First come named moves, each a turn or a mirror, each shown by rows before and after it. For each pair of rows after them, which moves, in which order, take the first row to the second? The first pair is done for you.
D (before |-> after):
[ -2 -13  13   0   5  -7   4  -2   3  -5  -6  -7  -7  -2   8  -6] |-> [ 0 -1 20 -3  4 -7 -2 -7 -5 -9 -1  1 -3  5  8  2]
[ -3 -11  -6  -9   5   1   5   1   4  -9  -5  -5   9   4   0  -7] |-> [ -3  -1  -1 -11   5   0   2  -1  -3 -13  -1   2  13   9   0  -1]
[  0 -10 -15  -4  -5   0   3   5   9   4  -7 -11  -1  -9  -6  -2] |-> [  0  13  -3 -10  -6   0  -6  -4  -9  -5   3   5   8   3  -5  14]
[  5  17   5  19  -3 -14  -3  17 -14 -22 -16  17  12   1   1 -13] |-> [  3   1  -4  22  -1 -13   3  21  -2 -16 -23   6   6  -7   0 -24]
Y (before |-> after):
[  5  -6 -20   4  -9  12   3   0   1   1   0   7  10  11  -2  -3] |-> [ 7 -1 -2  7 -3 13  1 -9 -3  1 11 13  4 18 -1  2]
[ -3   2  -4   4   0   1   1   4   8 -15  -2  -8   4  -8   5  -2] |-> [ -1   8  -3   0  -2   3  -2   0   4 -16   2  -3   8  -3   4   3]
[-1 -4 -1  4  4 -1  3  4 -1  1 -4  0 -2 -4  1 -7] |-> [ 0  1 -9 -2 -1  1  1  3 -3  1 -5  3  4 -2  0 -4]
[ -9   3   3  -9 -15  12  -2 -11  -7  -3   8   1  -1  10  14  12] |-> [-10  -8  21   3  -3   5   2  -9  -1   0   8  -6 -15   7  15   5]
M (before |-> after):
[  4 -11   2   4   2  -2  -4  -4   2   3  -1   8  13   3  -3 -20] |-> [ -2 -15  -4  -5   0  -1  -8  -2   4   3  -1   3  17  -2  -3 -15]
[ -2  14  -3  -8   3 -10  -7  10  -8 -12  -7  -6   7 -13  -9  -2] |-> [ -3  12  12 -14   7  -7 -10  -2  -7  -8   9  -7   0  -9  -7   5]
[  9  21   6   6  -9  22 -15   7 -13   5   1  13  -3   2 -12   8] |-> [  6  21  -6   2 -13  19 -16  14 -12   3  -7   9   3  -2 -12   7]
[ 8  1  1  3 -8 10 13 10  5 12 -6 -4 -7  5 -2  2] |-> [  5  -1  -2  -4 -10  12  10   9   6  12  -4  -8  -4   1  -3   5]

Each pair is two moves apart.
[  2  21  -8   6  -1 -15   2   4 -15 -17 -17   7  12   1  -8   3] |-> [  5  24 -17  -2  -9  -5   1  -3 -13 -11 -13  10  15   4  -6   4]	D, Y
[  7   9 -12  -9   2   9  -2 -10  -8  -8 -15   5  12   9   1  -2] |-> [  6  -6  13   6  18  -2   4  -8   0  -4 -14  -2  -7   5   2 -13]	Y, Y
[-16   5   3  -3   8 -20 -11  15  -7 -17 -13 -10   9 -10  -3  12] |-> [-16  -5  12  -2  13 -20  -9  12  -1 -12  -7 -17   0 -12  -4  11]	M, Y
[-12  -5 -23  -4   0  -7   1  16   7  -4 -10 -18   5  -8  -4  -3] |-> [ -8  -5 -30 -10  -8   3   2   8  11   3  -3 -15   7  -4  -2  -1]	Y, D
[ -3  -6   5  -5   5  -7 -13  -2  -4  -1 -11   0 -16 -19 -15   6] |-> [  1   0  13  -4   5  -2 -13 -10  -5   2  -1   7 -20 -13 -13   8]	Y, M
[ -8 -20 -24   1  -6  -1   4   2   2   0 -10 -16   4  -8   1  -8] |-> [ -2  13   0   0  -5  -1  -6 -13 -21 -11   8   9  12  13   2  12]	D, M
[  0  12   6 -10   3   6  -7 -20  -5  -5  -2  -7   5   2   2  -2] |-> [  4   3  -1   4   4   4   4 -11   4  -2 -16 -11   1  -1   3 -20]	M, D
[-12  -2   2  -7   7  -7 -13  10  -6  -8   5 -12   3   0  -7  19] |-> [ -1   6   0  16  10 -12  -2  19 -11 -14 -11   2   2   6  -5   3]	M, M
[  2 -11  -5  -1  -3   6   1   2   6   0  -5   0   0  -6   3  -6] |-> [ 1 -2  7 -6 -2  8 -6 -6 -1 -2  7  6  0  0  4  4]	M, D
[ 11  -1   4  20  19  -7  22   6   6  -6 -35  21  -3   8  -8 -15] |-> [-15  -9 -22 -38   0   9  -3  -7   9  -2 -13  -4  16  -7 -12  22]	Y, M
[  7  -1  -5 -17 -20   7  -5 -12 -12  13  12  11   1   8   8   0] |-> [ 12 -13  -4  -5 -16   7   2 -11  -1  20   9   7  -9   5   8 -13]	D, M
[  2   0  -7  -9 -11  11   0 -10   3   5  -1   4   0   2   4   6] |-> [  6   0  -1  -2  -7  11   4 -12   4   7   1   5  -5   4   6   2]	D, M
[  9  -7 -16   7 -10  -7   6   7  -3   5   8 -14  11  -1   2   4] |-> [ 12  -9 -13   7 -10  -4   7   2   0   9  11 -14   8   1   4   5]	Y, D
[ -2   1   7   5   0   4  -6 -19   0  -3   6  24   9   5  -4  -3] |-> [ -3  -4 -12   9  -3   0  -1  -6   4  -3 -12  17  14  -3  -6 -13]	M, D
[ -7  -8  -2 -16   3   8  -2 -10  -9   1  13   4   2  -2  -2  20] |-> [ 5 -7  9 17 15 -2 12  1 -8  0 -2 14 -9  2  0 -4]	Y, M
[ -8  -3 -22  -4 -10   3   5  -1  14   3   8  -5  -5  -4  -4  -8] |-> [ -5   8  13   4   3  -2  -1  -9   4  -4  23   4 -13   7  -2   0]	D, Y
[ 0  5 -9 -4 -4  1 -1  0  2 -3 -4  0  6 -2  1  3] |-> [ 0 -4 -3 -4 -2  3  0 -4  9  3  2 -7 -2 -4  2  1]	M, D
[ -7   9 -10 -19  -8 -22 -18  10 -10 -21  -7   0  14   7  -8  10] |-> [ -5  -5  23  -1  12 -31 -14   9  -3 -16  -1  -6  -8   6  -7   0]	Y, Y
[ -7 -11  13  13  10  -8   1   2   7   0  -3 -12  -9   0   0  -1] |-> [ -8  -2 -20   0  -6  -3  -1   8   1  -4 -14  -8  12  -3  -1   3]	M, Y
[  8  17  -3   5  -6   4   1  -4 -10  -4  -2  19   9   9   4   5] |-> [  7  -7  12  19   6  -5   9   1   5   3  -5   5 -12   1   3 -11]	Y, D
[  3   6   9   5  -6   9   1 -11  -2   3  16   9  -5   9  -2   4] |-> [  2  -9  -9  12  -6   8  11   1  10   8  -2  -1  -7  -2  -2 -13]	D, M
[ -2  -5  -6   3   2   2  10  -1   6   8  -4   3  -3   0  -3 -11] |-> [ -1   6 -10  -3  -4   5   5  -6  -1   5   1  10   4   4  -2  -3]	Y, D
[-16  -2 -15  -1 -11  13  -5  -7  -7   0  -7   5   6   3  -5  23] |-> [ -9 -20  -8  12  -5  14   5 -10   9  13  -7  -1 -12  -1  -3   6]	M, D
[  2 -15  -6  12  -3 -10   2  13  14  12 -27 -18  -8  -5  -8  -7] |-> [  3   5   2 -17 -15  10 -14 -18   2  16   9  -5  -1  11  -3  24]	Y, M
[-14  -5   8  -6   6  -7 -13   1  -7   3  -3  -1   7  -5  -5  11] |-> [ -5 -13  13  10  11  -8  -4   3   1   8  -8  -1  -5  -5  -4  -5]	M, D
[ -9 -10 -27  -5  -8  -4   7  16   4  -3 -21 -12   6 -10  -3 -10] |-> [ -9  19   5 -18  -6  -1 -10  -6 -21 -11  10   8  10  10  -1  20]	D, M
[ -8   2 -25 -23 -10  15 -14  -3  -1   5  -8  -8  13   1  -1  11] |-> [  2 -19  -2  -3   0  18  -1 -14  16  23   3 -11 -16   4   4  -8]	M, D
[  4 -12  10   7   0  -6   6  -3   6  11   5  -5 -10   2   0   5] |-> [  2 -14   2   0  -4  -3   4  -4   9  13   5  -9  -6   0   1   7]	Y, M
[-10   6  11   1  -6  10   8  -2   8  -8  -6   3  -8   6  10 -17] |-> [-13  12   1 -10 -12  13   3  -2   2 -10  -5   2   3   6   8  -8]	M, Y
[ 2  5  3 -9 -4 10 -4 -5  4  4  7  4 -8 -4  3  4] |-> [  7   3   1   2  -2   7   3   0   6   6   0   6 -12  -2   3  -5]	D, M
[ -7 -14 -10 -10  -5   8  -3  -3  14  13   8 -14  -7  -6   1   4] |-> [ 10   3   9   9  -3  10   2 -12   4  14  11   8 -13  12   5  -3]	Y, M
[ 10  19  -5   4  -2   1  -5   3 -13  -2   0   0  -3   1  10   1] |-> [  4  11 -12   2   0  -3  -5  12  -9  -3  -8 -10  -2  -7   8  -2]	Y, M
[ -2  -4 -10 -13 -13   9  -5 -17   2  11  13  -5   3   3   5   8] |-> [ 11  -5  -3  11  -7   6   8 -14   5  15   4   4  -8  10   7 -11]	M, D
[-10  17  12 -13   3  -8 -10   3 -20 -13   3   0  15   1  -3  18] |-> [-12 -12  19   4  16 -15   2  13   1  -3  -6 -19  -5 -12  -3  -4]	Y, D
[ 12  23  -4   4 -12   7   6  -7  -5   2  -7  17  10   8   2   2] |-> [  2   9 -18   3 -10  -3   7  12  -1  -2 -23   0  14  -8  -3  -5]	Y, M
[  4 -16   3 -10  -8   7  -3   3  13  -9   5   9  -3   0  -1   2] |-> [ 11  -8   7   0  -8   6   0   4   7 -13   2  19  -2   6   0  -2]	D, M
[ -8  -5 -16   9  -2  -1   1  10   5 -10 -11  -9   0   7 -11   5] |-> [  0  -2   9  18   4   2   2  -2   3  -7   3   1 -13  18  -7   4]	M, M
[ -5  -8   0  -8  11  -3  -5   1   4  10   1 -10  -4  -5   7   3] |-> [  2  -3  -4   5  11  -7   2   9   2   7 -11  -3  -3  -2   7  -8]	M, M
[  5  13  -8   0  -3   5  -1   2  -2  -6 -11  14   9   5   2   1] |-> [  5  -6   1  10   5   3   5   3  12   2 -13   4  -9  -1   2 -11]	Y, D
[13 12 -9 -4 -8 12 -6 -7  2 -1 -1 19  7  9  6 -4] |-> [  9  -9   6  14   7   1   1   3  14   1  -9   4  -8  -2   4 -21]	Y, Y
[-12   6  -1 -24  -7   5 -15 -11  -5  -4  11   1  11  -3   0  20] |-> [-10  -4  -9 -25 -11  11 -11 -14   3   5  11  -3   7  -4   2  15]	D, Y
[ -2  -8  -4  -4   4 -18   2  20   3   2 -14  -3   3  -5  -5  -7] |-> [ -4   7   8 -15   3 -16  -8   9  -9  -4   1   6   9   5  -4  11]	D, M
[  1   4  12   4   6   1   1 -14   0   1   8   6  -4  -6   2   7] |-> [  3  -4  -1  13   5   0   9  -3   8   4  -7   1  -5 -12   1  -7]	D, M
[ 21  23  -5  -6 -10   9   4  -5  -7 -12  -1  16   4  21   7   7] |-> [ 20  -6  18  14   7  -1  15   1  12  -1  -5   0 -23  12   7 -14]	Y, D
[  1 -17  -1  -2   2   8   4  -9  15  13  20  -9 -12  -3   1  -7] |-> [  9 -12  -2   6  -1  10   8 -10  12  15  18  -2 -14   2   4 -11]	Y, M
[ 11  -2 -13   9  -4   2  13   4   9   9  -9   6  -6   0   2 -17] |-> [  3   2 -22 -15 -14  11   1  -5   5   9   3   1   4  -2   1   2]	Y, M
[  4  -5 -16 -15  -7   4  -2   2  10   8   2  -4  15  -2  -7   2] |-> [ 8 -9 18 -3  9  0 -1 -6 11 10 15 -2 -2  3 -4  1]	Y, Y
[ -2  -3  33  23  17  -4   8  -3  -5  -5   6   8 -12   9  -8  -8] |-> [-23 -28   0  -9   6   0   0   6  10  -2   2 -24  -2 -13 -13   1]	Y, M
[ -9 -16  -6 -16  -5   3  -4  -9  16   0   3 -12  -2  -3  12  12] |-> [ -7 -14   6 -15   0   2  -5 -15  13   1   9  -8  -5   1  14  14]	Y, Y
[ -2   8 -12  -2  -4 -17   0  -3  -8  -7  -9   9  11  11  -3   4] |-> [ -8 -15 -18  -9  -3 -14   2  -4   8   4  -7  -8   2   0  -4   1]	M, D
[  2  -8   7  -5   1   2 -10  -9   4   5   9   0  -7   9  18 -13] |-> [  0  -9 -14 -12  -8   4 -10  -3   5   4  -2  -3   2   3  16 -14]	Y, Y
[ 12  -2  -1  31   4  -1   2   4  -2   0 -22  11  -7  -4  -2 -11] |-> [ 12   5   1  30   5  -3  -1   6  -8  -6 -23  15  -1  -3  -3  -6]	D, Y
[ 2 -1 24 16 13  2  6 -7  0 -4  4 11 -6  8  1 -6] |-> [  0  14 -13   3  -4   6   3   3  -9 -13 -12  14  20   4  -1   0]	M, Y
[ -6 -15  -4   1   1  -8  -2   4  16   4  -5 -21   3  -8  -6  -3] |-> [  5   4  11  -3  -4   2  -6 -19   6   7  17   0   2  10   0   9]	Y, M
[ 7  0  3 15  6  7  1  9 -6 -3 -8  1 -6  2 -1 -5] |-> [  7   2  -2  14   3   7   0  12  -8  -4 -12   2  -1   1  -1  -4]	D, Y
[-10 -18   0 -12   0   3   9   6   9  -5  -5 -18  -2   5  -2   2] |-> [  1  -1  15  -7  -1   9   7 -10   1  -3  10   1  -3  21   3   6]	Y, M
[ -2  15 -11 -22 -10   7 -11   1  -9  -3   6  -7  13   2   0  16] |-> [ -5 -12  21   3  15  -8  -2   9   5   0   4 -21 -14  -6   0  -4]	Y, Y
[ -4   3   4  -8  -6  11  -6   1  -6 -11  11  -2   9   5   0  14] |-> [  2   8  -5   5  -7   7   2  12  -8 -15  -6   4  13   6  -1   2]	M, M
